Each row has a name. Each question is about the rows just above it. Places in a row count from 0.

Columns, left to right: J K G E N P Y
[-47.4 -60.1  61.5   7.7  17.6  -4.0  36.7] : Z_320
[-35.2  12.0 -36.5  81.6  -2.5  25.4  -5.1] : Z_101
[18.5 30.4 36.2 -1.0 -7.4  0.5 -9.1] : Z_894
[  3.8  35.5  33.2  19.8 -45.2  14.6 -39.6] : Z_81
[-13.3   4.5  -9.0 -45.6 -88.4 -33.3 -57.7] : Z_924
[-30.1 -30.1 -30.1  29.2 -38.1  -0.7 -30.1] : Z_655
[-30.3  12.8 -34.8  -8.2  -9.1  37.6   1.1] : Z_562
[-48.5 -12.2  35.9  27.9   5.1  32.1  44.1] : Z_429
[-10.7 -23.0 -36.5  81.7  -2.5  25.4 -15.3] : Z_419
After [-36.5  81.6  -2.5  25.4], its row goes on with => [-5.1]
Move every entry of [-30.3  12.8 -34.8] by -1 step of 0.1. => [-30.4  12.7 -34.9]
Every place of [-30.1] in Z_655: => 0 1 2 6

Columns, left to right: H L Z F
[-11.3  11.6 -31.1   5.9]  Z_934
[  7.1  66.1 -28.3  -4.0]  Z_264
[-14.6 -37.1 -78.4 -51.4]  Z_635
[  4.7  33.5 -27.4   7.6]  Z_952
[  4.7  33.5 -27.5  34.2]  Z_957
[ -9.3  20.0 -27.5   8.1]  Z_511
[-83.7   0.8  18.5 -88.3]  Z_267
[ 16.1   8.9  67.5 -26.4]  Z_946
[  4.2   6.4  73.7 -47.1]  Z_226
[-7.1 21.1 -4.6 19.2]  Z_466
Shift each entry of [-78.4] by +1 times 0.1: => [-78.3]
The rest of the row after [-83.7   0.8  18.5]: => [-88.3]
Go on from [  4.7  33.5 -27.4] to the end of its row. => [7.6]
Move every entry of [16.1] by +1 step of 0.1. => [16.2]
Move every entry of [-31.1] by -1 step of 0.1. => [-31.2]
At which places does Z_957 hold [4.7]? => 0

Columns, left to right: M D U R
[-16.8 -44.6 -44.6 -44.6] = Z_737
[65.4 37.7 17.3 30.2] = Z_827
[-16.9  11.2  15.2  24.5] = Z_809
[-25.3  46.4  18.8  14.7] = Z_254
[71.2 69.2 29.2 38.6] = Z_865
[  4.5 -41.4 -50.8  30.6] = Z_718
[-8.8 32.3 -8.8 -8.8] = Z_582
[68.5 20.4 -8.3 42.4] = Z_265
At which places does Z_737 hold [-16.8]? => 0
How many times does Z_265 hold [-8.3]? => 1
Which column holds [-25.3  71.2   4.5  -8.8] top down? => M
Places of [-8.8] in row Z_582: => 0 2 3
Move every entry of [65.4 37.7 17.3] by -1 step of 0.1. => [65.3 37.6 17.2]
Places of [-44.6] in row Z_737: => 1 2 3
Which column holds [ 69.2 -41.4  32.3  20.4] top down? => D

Columns, left to right: A T S W
[27.5 62.1 29.0 -8.7]  Z_599
[54.6 80.5 37.0 -4.0]  Z_225
[ 61.2  28.0  42.8 -23.8]  Z_992
[22.7 -7.7 37.1 37.1]  Z_186
[61.3 17.6 61.3 61.3]  Z_824
[54.6 80.5 37.0] with +1 step of 0.1 on every entry: => [54.7 80.6 37.1]
Places of [37.1] in row Z_186: => 2 3
Which column holds this, read top down? [ -4.0 -23.8  37.1] => W
Places of [28.0] in row Z_992: => 1
Every place of [61.3] in Z_824: => 0 2 3

Columns, left to right: Voz vef Vap Bizem Fud mep Nok buri dafi
[ 66.8  76.5  66.8  66.9  15.0 -77.5 -45.1  76.5  10.0] : Z_548
[-15.8 -42.6  25.2  47.2 -63.9  13.7 -45.1  76.6  44.8] : Z_973
[ 76.5 -62.1  67.0  47.2  16.3  66.9 -77.5  15.0  10.0] : Z_696
How many times does Z_548 hold [-77.4]? => 0
At which places does Z_548 hold [66.9]? => 3
Count of [76.5] in Z_548: => 2
Which column holds this, read top down? [ 66.8 -15.8] => Voz
After [-45.1  76.6], its row goes on with => [44.8]
Every place of [66.8] in Z_548: => 0 2
Which column holds [25.2 67.0] top down? => Vap

